50 stands for zero in the data rows.
Here are some points, one per row:
[74, 38, 39, 42, 45, 60, 51, 68, 40, 41, 34, 57, 57, 61, 34, 51, 58, 43, 23,
 74, 46, 25, 53, 43, 58, 80, 40, 79, 41, 41, 44, 63, 30]
[62, 36, 40, 33, 52, 42, 36, 65, 44, 38, 37, 44, 33, 58, 26, 54, 68, 54, 75,
 58, 47, 56, 46, 53, 26, 49, 50, 70, 73, 41, 66, 43, 84]
[60, 37, 44, 50, 39, 53, 58, 46, 63, 42, 59, 44, 53, 40, 48, 62, 35, 66, 45,
 63, 34, 34, 61, 65, 32, 34, 21, 41, 61, 57, 42, 15, 51]
[18, 38, 65, 34, 72, 54, 47, 48, 59, 51, 37, 50, 28, 58, 47, 69, 37, 18, 41,
 42, 31, 42, 50, 34, 47, 58, 57, 24, 55, 42, 42, 44, 61]
[56, 58, 59, 52, 45, 43, 35, 76, 47, 52, 27, 41, 40, 7, 66, 60, 39, 69, 54,
 44, 72, 37, 28, 39, 69, 65, 46, 52, 43, 41, 47, 37, 48]
[65, 48, 45, 48, 61, 79, 51, 68, 69, 61, 37, 59, 78, 28, 49, 50, 65, 62, 61,
 21, 49, 61, 85, 74, 53, 42, 68, 58, 41, 54, 44, 58, 46]
[57, 46, 11, 35, 40, 30, 73, 35, 58, 43, 47, 55, 64, 46, 35, 56, 34, 36, 68,
 35, 69, 49, 43, 47, 72, 49, 60, 53, 53, 61, 37, 46, 59]
[60, 54, 59, 23, 63, 38, 69, 66, 30, 62, 77, 63, 48, 65, 55, 38, 48, 48, 65,
 44, 59, 52, 52, 42, 53, 61, 54, 37, 42, 52, 58, 43, 39]
[50, 42, 80, 73, 48, 45, 64, 59, 56, 30, 49, 69, 39, 53, 31, 23, 43, 64, 37,
 66, 60, 54, 70, 51, 68, 44, 71, 41, 62, 43, 58, 46, 53]
[51, 44, 84, 53, 44, 48, 49, 43, 47, 61, 65, 31, 67, 42, 48, 39, 72, 42, 78,
 49, 45, 45, 55, 44, 51, 73, 46, 67, 91, 55, 36, 40, 49]
[51, 56, 39, 38, 47, 46, 50, 48, 49, 76, 49, 32, 46, 36, 42, 36, 21, 49, 32,
 76, 53, 79, 70, 73, 43, 67, 41, 48, 53, 44, 38, 58, 66]
[43, 47, 44, 52, 43, 55, 49, 40, 39, 44, 21, 41, 40, 46, 27, 24, 34, 46, 69,
 42, 46, 44, 33, 54, 28, 42, 41, 37, 51, 48, 51, 51, 0]
[60, 85, 51, 50, 42, 45, 20, 54, 38, 51, 44, 55, 64, 67, 44, 78, 30, 41, 52,
 57, 65, 47, 66, 24, 37, 29, 70, 47, 73, 37, 46, 46, 50]
[25, 57, 42, 40, 59, 44, 58, 57, 43, 25, 36, 54, 55, 44, 82, 36, 62, 46, 30,
 60, 50, 67, 61, 30, 45, 28, 37, 62, 67, 58, 24, 51, 42]
[36, 48, 42, 53, 56, 24, 26, 42, 31, 42, 50, 70, 65, 41, 54, 48, 42, 53, 55,
 33, 31, 44, 47, 79, 53, 79, 47, 43, 45, 41, 46, 38, 51]
[29, 57, 66, 40, 35, 35, 42, 60, 51, 59, 46, 34, 57, 67, 30, 41, 42, 61, 23,
 31, 38, 56, 29, 40, 49, 37, 53, 72, 23, 57, 51, 26, 59]
[60, 49, 45, 68, 59, 62, 59, 59, 49, 52, 72, 60, 13, 52, 58, 70, 27, 63, 65,
 44, 30, 66, 41, 54, 56, 43, 63, 73, 53, 72, 38, 68, 47]
[42, 47, 57, 70, 34, 57, 72, 59, 27, 58, 37, 48, 62, 61, 53, 69, 66, 36, 65,
 64, 46, 49, 51, 55, 58, 41, 49, 41, 22, 42, 36, 46, 65]
[55, 55, 46, 63, 55, 47, 44, 36, 76, 60, 36, 54, 48, 86, 78, 21, 48, 54, 77,
 67, 49, 36, 51, 56, 56, 46, 56, 45, 33, 60, 48, 60, 61]
[59, 61, 64, 48, 42, 25, 67, 58, 61, 39, 63, 22, 54, 52, 64, 60, 40, 39, 34,
 32, 47, 27, 46, 74, 42, 44, 64, 54, 58, 26, 58, 66, 46]
[31, 47, 45, 55, 68, 37, 51, 46, 50, 54, 70, 49, 61, 36, 33, 53, 50, 67, 61,
 52, 60, 34, 63, 30, 36, 34, 26, 56, 34, 43, 49, 69, 55]
[48, 70, 16, 62, 56, 60, 65, 37, 50, 63, 57, 50, 49, 59, 53, 32, 71, 74, 39,
 37, 11, 49, 35, 29, 70, 56, 55, 12, 72, 46, 64, 57, 70]
[65, 54, 71, 39, 62, 53, 46, 15, 34, 37, 45, 48, 50, 26, 54, 47, 58, 49, 38,
 62, 48, 40, 53, 56, 58, 31, 63, 48, 34, 70, 64, 54, 61]
[64, 12, 51, 55, 64, 43, 47, 43, 51, 80, 49, 57, 57, 60, 56, 63, 72, 59, 28,
 48, 70, 55, 24, 64, 57, 25, 59, 51, 64, 52, 42, 49, 32]
[39, 63, 47, 39, 48, 89, 51, 52, 50, 68, 68, 60, 37, 39, 57, 39, 39, 28, 50,
 53, 64, 35, 39, 63, 54, 43, 47, 63, 64, 49, 64, 41, 55]
[47, 66, 49, 48, 51, 63, 39, 62, 37, 23, 49, 31, 41, 79, 43, 62, 56, 50, 51,
 37, 72, 56, 51, 73, 71, 42, 15, 43, 56, 44, 52, 49, 47]
[44, 63, 59, 41, 12, 50, 32, 31, 53, 42, 57, 60, 21, 51, 40, 46, 74, 38, 38,
 26, 60, 39, 55, 45, 30, 55, 45, 33, 37, 49, 22, 59, 56]
[69, 55, 63, 56, 53, 65, 52, 57, 70, 42, 63, 64, 80, 40, 52, 48, 48, 40, 51,
 65, 35, 77, 12, 44, 39, 50, 37, 30, 39, 54, 53, 66, 48]
[58, 53, 31, 80, 68, 46, 46, 55, 58, 52, 66, 27, 34, 39, 49, 44, 69, 21, 42,
 52, 55, 60, 59, 35, 51, 64, 57, 52, 26, 57, 52, 35, 50]
[47, 14, 45, 52, 28, 49, 33, 49, 54, 61, 59, 53, 49, 43, 62, 47, 47, 45, 59,
 52, 35, 61, 74, 31, 70, 35, 42, 50, 49, 43, 79, 69, 44]
[33, 29, 45, 42, 50, 78, 48, 38, 53, 31, 63, 35, 65, 64, 66, 55, 40, 75, 51,
 59, 67, 58, 47, 47, 39, 82, 78, 47, 33, 48, 52, 41, 46]
[29, 75, 58, 47, 53, 35, 60, 41, 71, 57, 48, 67, 43, 48, 48, 78, 77, 65, 54,
 74, 48, 60, 47, 64, 56, 62, 56, 56, 52, 67, 77, 59, 24]
[63, 47, 52, 67, 57, 50, 61, 36, 43, 53, 33, 66, 54, 56, 66, 50, 40, 49, 39,
 28, 60, 57, 51, 41, 23, 59, 36, 65, 51, 58, 71, 54, 60]
These points spread out most along one direction. How far along it is each point below, from 0 to 99? The average is 50, and the first point in the table lies past the average. One standard deviation of the points above along it is 16.
[47, 14, 45, 52, 28, 49, 33, 49, 54, 61, 59, 53, 49, 43, 62, 47, 47, 45, 59,
 52, 35, 61, 74, 31, 70, 35, 42, 50, 49, 43, 79, 69, 44] -> 34
[44, 63, 59, 41, 12, 50, 32, 31, 53, 42, 57, 60, 21, 51, 40, 46, 74, 38, 38,
 26, 60, 39, 55, 45, 30, 55, 45, 33, 37, 49, 22, 59, 56] -> 77
[39, 63, 47, 39, 48, 89, 51, 52, 50, 68, 68, 60, 37, 39, 57, 39, 39, 28, 50,
 53, 64, 35, 39, 63, 54, 43, 47, 63, 64, 49, 64, 41, 55] -> 50
[51, 56, 39, 38, 47, 46, 50, 48, 49, 76, 49, 32, 46, 36, 42, 36, 21, 49, 32,
 76, 53, 79, 70, 73, 43, 67, 41, 48, 53, 44, 38, 58, 66] -> 54
[29, 57, 66, 40, 35, 35, 42, 60, 51, 59, 46, 34, 57, 67, 30, 41, 42, 61, 23,
 31, 38, 56, 29, 40, 49, 37, 53, 72, 23, 57, 51, 26, 59] -> 71
[60, 49, 45, 68, 59, 62, 59, 59, 49, 52, 72, 60, 13, 52, 58, 70, 27, 63, 65,
 44, 30, 66, 41, 54, 56, 43, 63, 73, 53, 72, 38, 68, 47] -> 27
[36, 48, 42, 53, 56, 24, 26, 42, 31, 42, 50, 70, 65, 41, 54, 48, 42, 53, 55,
 33, 31, 44, 47, 79, 53, 79, 47, 43, 45, 41, 46, 38, 51] -> 58
[60, 37, 44, 50, 39, 53, 58, 46, 63, 42, 59, 44, 53, 40, 48, 62, 35, 66, 45,
 63, 34, 34, 61, 65, 32, 34, 21, 41, 61, 57, 42, 15, 51] -> 59
[63, 47, 52, 67, 57, 50, 61, 36, 43, 53, 33, 66, 54, 56, 66, 50, 40, 49, 39,
 28, 60, 57, 51, 41, 23, 59, 36, 65, 51, 58, 71, 54, 60] -> 46
